In the data rows, the value 500 means zero.
Some points, each followed by its number:
551,558,489,504,537,467,501,471,489,534,503,509,577,550,523,508,462,542,577,548,539,514,533,497,486,549,532,291,527,484,512,540 0
281,396,538,368,517,528,502,568,594,445,550,607,300,461,450,553,599,481,459,387,458,584,678,465,413,426,431,802,412,492,765,72 1
612,549,336,498,638,529,684,600,474,527,622,477,591,530,565,647,364,593,594,527,524,537,606,580,458,566,628,551,640,378,720,368 2
545,607,510,561,445,407,379,405,461,584,454,459,564,607,510,451,506,562,602,588,594,482,411,462,542,544,461,120,488,520,305,674 3
468,325,573,371,614,466,418,519,577,432,548,657,381,338,383,415,576,386,508,443,368,584,521,558,552,468,460,633,411,498,622,516 4
529,417,558,423,455,374,500,526,609,394,521,618,460,380,332,416,551,396,382,452,351,244,292,449,605,376,559,514,454,601,505,567 5
483,628,333,577,493,457,424,568,308,619,496,306,515,778,551,720,414,607,718,569,637,573,416,665,367,610,507,492,547,359,529,447 6
497,483,542,524,426,311,573,612,556,485,558,531,542,452,524,389,481,473,420,511,421,376,431,484,607,435,557,490,520,523,428,533 7
549,600,316,650,543,588,529,642,291,665,450,332,587,617,658,652,283,645,595,734,623,660,576,687,485,644,445,607,634,319,553,467 8
588,591,349,687,641,580,593,638,323,682,470,361,590,577,702,634,213,650,609,726,597,609,600,682,563,676,470,594,699,278,532,470 9
646,494,471,362,546,272,569,666,700,438,705,562,444,377,259,374,685,509,478,333,428,269,466,434,666,398,571,664,578,462,333,449 10
425,468,568,482,0,427,270,573,520,460,357,630,464,462,477,549,518,511,459,558,489,404,317,479,566,514,416,455,480,570,507,603 11
195,512,671,539,445,548,678,592,610,541,563,492,467,455,442,429,544,412,411,465,478,590,583,377,196,461,517,589,473,566,509,333 12
626,652,399,636,545,562,572,466,470,614,539,365,720,540,621,523,384,631,532,616,610,483,456,554,624,637,465,455,643,389,454,589 13
824,520,519,583,660,293,604,380,575,553,527,589,595,441,652,588,474,496,536,509,505,250,394,640,689,684,405,516,742,431,374,552 14
612,733,170,590,370,571,494,484,192,612,483,220,612,702,498,640,437,714,704,566,737,575,589,562,515,534,569,366,574,410,444,497 15
528,506,473,473,406,649,292,198,559,486,268,514,501,536,532,622,587,593,495,541,617,401,452,448,571,503,0,412,508,553,610,594 16
492,389,624,474,466,459,534,624,596,469,621,577,341,375,393,252,625,434,433,392,358,328,447,452,674,456,609,548,452,535,406,589 17
768,555,497,593,592,338,571,431,596,557,466,569,625,458,619,562,473,555,487,561,528,231,421,573,747,628,301,509,742,444,335,584 18
622,566,521,550,557,382,443,316,559,514,453,529,574,584,556,549,490,551,543,535,546,336,359,536,605,527,358,442,606,502,410,561 19
586,409,611,636,542,527,554,485,566,538,0,647,546,400,680,586,430,476,511,671,462,378,394,626,847,684,117,531,609,447,591,577 20
495,551,490,571,603,434,596,559,460,614,634,424,521,577,596,558,435,527,591,531,538,522,483,600,492,605,501,599,584,310,557,419 21
483,629,408,615,524,668,542,489,327,601,570,326,605,646,684,550,343,611,670,559,656,709,575,609,410,609,586,444,528,426,523,485 22
654,508,534,571,584,404,580,459,542,529,529,562,550,452,589,549,511,487,488,500,505,389,452,563,536,602,472,527,626,490,412,504 23
770,737,126,574,579,334,598,611,255,683,550,263,625,841,533,700,210,725,711,631,591,533,475,614,506,528,576,517,694,244,545,409 24
New points follow, each followed by the numbers of its three nearest points above, smallest number first.
582,555,538,558,615,372,483,268,596,564,491,477,613,588,626,495,521,511,518,540,510,251,264,537,562,536,291,483,558,482,444,624 18 19 23
644,560,522,550,552,458,421,283,561,509,432,537,608,512,589,506,530,558,502,522,559,334,399,512,603,536,361,427,602,530,357,589 18 19 23
482,556,509,595,455,525,621,681,616,525,503,508,557,423,506,475,523,559,410,598,496,358,390,394,624,526,490,581,553,527,378,385 0 7 23
608,629,437,768,648,548,644,605,331,678,537,342,637,576,691,508,254,597,730,715,572,572,538,643,621,675,642,460,690,229,446,543 8 9 13
293,501,435,528,519,669,391,457,370,513,493,417,454,604,550,571,476,553,626,527,617,700,604,565,321,573,514,501,426,508,624,500 0 6 22
495,704,479,652,507,617,444,481,282,573,536,345,638,604,605,582,384,577,588,700,623,734,615,552,455,579,480,486,545,382,525,548 8 13 22
247,454,537,458,442,528,430,424,511,429,477,578,441,523,444,494,573,446,444,448,460,535,470,446,255,430,513,537,355,662,564,520 0 4 12
479,558,489,555,460,614,342,267,393,521,479,409,536,541,593,568,517,530,495,539,598,534,470,507,372,557,420,466,471,569,510,606 0 3 19
509,493,360,479,552,505,495,479,450,549,501,470,546,606,480,557,435,522,568,535,510,542,522,580,459,518,502,507,451,442,561,574 0 21 23
558,481,506,556,639,494,592,576,475,555,572,483,491,495,602,475,396,483,621,522,493,552,540,581,539,577,580,536,593,346,502,492 0 21 23
491,584,600,592,348,449,336,383,497,506,291,501,520,546,495,461,570,508,500,542,550,446,419,411,594,501,410,159,488,599,297,619 0 3 19
466,464,464,487,617,472,336,280,519,535,268,591,533,580,601,790,481,516,602,634,550,584,392,688,474,629,0,625,472,465,773,483 16 19 20
487,390,449,407,371,354,521,622,545,440,600,597,483,484,419,547,505,415,473,482,381,429,17,523,499,478,658,522,394,563,783,498 4 5 7
567,407,523,491,547,471,408,129,515,550,338,592,438,594,571,627,518,482,525,454,536,435,345,610,547,579,299,449,501,515,575,531 16 19 23
228,185,761,271,424,732,307,463,599,227,391,687,229,374,296,400,759,282,297,284,343,599,643,262,446,227,525,513,137,751,621,570 4 5 17
452,522,655,484,208,517,162,345,475,544,404,441,519,499,498,246,606,451,408,492,530,453,347,396,485,472,545,95,369,703,165,901 0 3 11
494,552,554,536,256,357,339,428,462,562,407,495,507,585,492,444,539,522,550,542,556,446,374,459,527,498,460,196,442,563,318,650 0 3 11
358,215,644,206,458,585,373,515,579,243,468,700,247,242,321,443,679,236,301,386,369,609,542,424,179,420,479,611,258,689,735,541 1 4 12
397,529,589,581,379,551,453,540,482,496,410,508,490,485,482,444,584,480,433,513,521,572,512,398,407,473,533,337,437,609,372,511 0 3 7
488,647,380,610,513,553,476,489,253,583,565,350,617,659,612,588,315,599,693,621,670,824,555,636,434,576,513,435,544,376,523,519 6 8 22
498,513,542,489,420,569,283,201,496,491,345,502,481,517,531,600,637,500,479,458,603,491,484,471,432,527,296,476,461,579,509,525 0 16 19
535,613,296,583,529,476,464,530,326,647,487,328,565,747,573,697,384,626,709,597,643,563,459,689,424,648,498,482,572,342,532,501 6 8 22
420,532,521,527,545,364,761,580,463,540,646,486,504,516,453,546,446,428,502,430,433,603,568,550,209,434,651,538,518,513,479,109 2 12 21
675,587,298,569,606,484,530,419,433,651,508,400,646,640,612,583,397,646,630,581,643,468,510,643,561,659,459,461,620,378,468,595 0 13 21
205,440,700,448,316,484,453,613,549,521,466,560,278,395,365,408,636,413,413,404,445,567,734,384,331,387,520,603,395,565,426,283 1 4 12
